In the rows, 128 means zero.
Rows swapped in pairs by one turn or mirror: which row each one swaps with:
The rows were stretched afterwards, more along some directions than others.
Ludav: [ 94 126  93 151 143 133 127 137 122 137 123 103 100 147 137 124 141 124]
Relu: [ 97 115  94 164 142 123 144 145 121 143 138 131 114 105 106 146 126 107]
Fepon: [110 129 100 142  97 124 132 139 113 137 150 117  88 148 115 140 123 129]
povez: [118 116 119 127 148 107 106 137 100 135 116 127 118 138 146 139 121 135]
sevos: [117  87 138 136 125 115 145 139 131 113 115 128 106 149 145 120 121 113]
Bifop: [147 125 100 137 115 121 131 132 103 155 169 122 149  93 133 135 138 127]
zat: [156 124 127 113 110 112 122 143 121 134 146 126 158 112 139 130 136 135]
nenem: [114 130 108 140 150 136 135 152 112 124 140 143  93 103 114 132 135 134]
vis: [124  95 112 136 122 132 128 130 113 141 158 138 132 124 137 118 121 133]
pumeb: [ 74 108 110 134 140 141 129 120 106 129 132 114  88 155 119 127 112 132]
Loni: [151 129 119 121 127 109 128 123 113 132 183 127 147  91 141 150 121 136]
Lon: [132 113 130 135 103 115 137 129 125 122  94 140 129 161 155 125 127 114]
ragi: [140 123  98 126 127 112 146 123 114 123 160 155 108 113 136 122 140 133]
bevu: [116 151 139 125 131 129 124 142 109 165 174  69 129 129 119 129 143 124]
nok: [105 148 112 150 124 140 114 150  95 129 129  87 120 109 126 142 136 129]
litef: [ 93 115 121 130 143 124 142 147 124 128 137  93 106 139 124 128 141 107]
Saler: [ 86 145  96 147 135 114 127 139  95 153 132  65 123 150 131 146 123 127]
fiko: [ 72 132 117 161 123 116 131 147  98 162 138  78 124 140  97 147 116 125]
vovi: [142 118 109 133 129 129 128 108 105 144 114 113 101 129 151 124 141 122]
voki: [117 125 114 122 122 121 114 139 108 140 122 149  83 119 142 128 124 118]
tavu: [140 106 147 112 111 110 133 141 123 145 133  98 145 141 139 130 104 133]
Mefor: [100 115 146 141 125  97 154 167 120 154 108  99 135 131 125 130 123 101]
Namul: [ 99 139 153 122 141  97 118 156 111 165 115  75 153 136 125 146 111 122]
pulug: [136 142 137 109 112 106 112 134  92 176 155  88 156 119 136 136 117 148]
vasuz: [122 111 124 145 137  90 130 135 114 129  78 117 110 169 139 157 115 106]
gukab: [120 121 120 122 119 102 119 150  94 143 104 103 103 153 133 141 109 124]
gozef: [ 97 152 112 130 128 144 129 141 106 137 158  86  90  98 126 130 132 139]
zan: [ 93 147  85 134 120 149 111 104  86 155 163  79  95 108 138 131 133 126]
zok: [128 129  99 126 114 130 113 106  97 146 143 138  98 132 129 135 123 134]
nov: [133 130 127 108 124 101 117 110 102 139 134 130 135 146 153 122 121 156]
Zogu: [157 106 120 116 114 114 119 141 101 128 171 111 154 112 132 136 112 163]
Vot: [127  89 129 149 109  99 147 149 146 123 107 151 128 152 130 137 121 113]
Ganu: [105 109 101 137 135 113 160 155 108 132 119 123  99 129 142 126 111 109]
Nifi: [114 150 115 140 120 144 105 142 107 126 155 128 130 107 117 141 132 144]
ret: [119 105 114 153 125 116 147 157 134 118  95 139 113 133 115 143 116 131]
vemet: [119 129 118 108 110 134 123 142  99 137 178  90 139  91 142 121 116 141]
rus: [152 123 123 125 141  82 141 147  97 153 147 127 155 122 142 146 120 115]
mesab: [105 132 141 150 116 117 135 129 127 141 104 115 106 172 115 145 125 117]
beli: [ 83 123 119 153 125 141 129 124 117 127 134  97  87 153 111 133 126 135]
pumep: [137 117 115 118 129 121 117 134  92 121 191 134 130  91 144 133 115 147]
duzi: [114 114 118 127 146 122 143 149 108 116 148 134  92 145 136 123 107 119]
natek: [110 110 101 135 129 126 115 118  96 123 137 124 110 120 158 133 113 134]
sen: [105 152 114 129 133 146 110 116 103 156 143  98 102  99 142 121 144 149]
vir: [ 97 129 130 110 123 145 114 139 100 121 175 122 100 108 122 118 110 163]
saro: [104 149  90 136 126 116 113 133  79 160 126  88 121 125 134 145 125 141]
leli: [125 113  94 155 118 132 138 147 111 119 109 134 116 125 123 136 132 124]
Seki: [132 125 106 122 126 105 142 157  92 137 135 127 125 103 141 134 117 127]
Sidu: [100 127  98 140 138 142 117 110 109 124 140 122  84 119 145 122 154 115]
koge: [127 115  94 160 121 131 132 113 122 143 142 100 123 136 127 145 138 111]
mukip: [102 113 102 133 116 128 119 151  91 134 124 123  79 112 134 131 105 131]
Vido: [124 136 116 126 124 123 113 101 120 159 129 115 130 109 153 136 128 148]
san: [119 140 113 136 132 106 128 143 108 176 131 104 150 118 125 139 128 148]

Swapped with nok: mukip
Swapped with vovi: Zogu
Swapped with beli: sevos
Swapped with pulug: Bifop
Swapped with rus: san

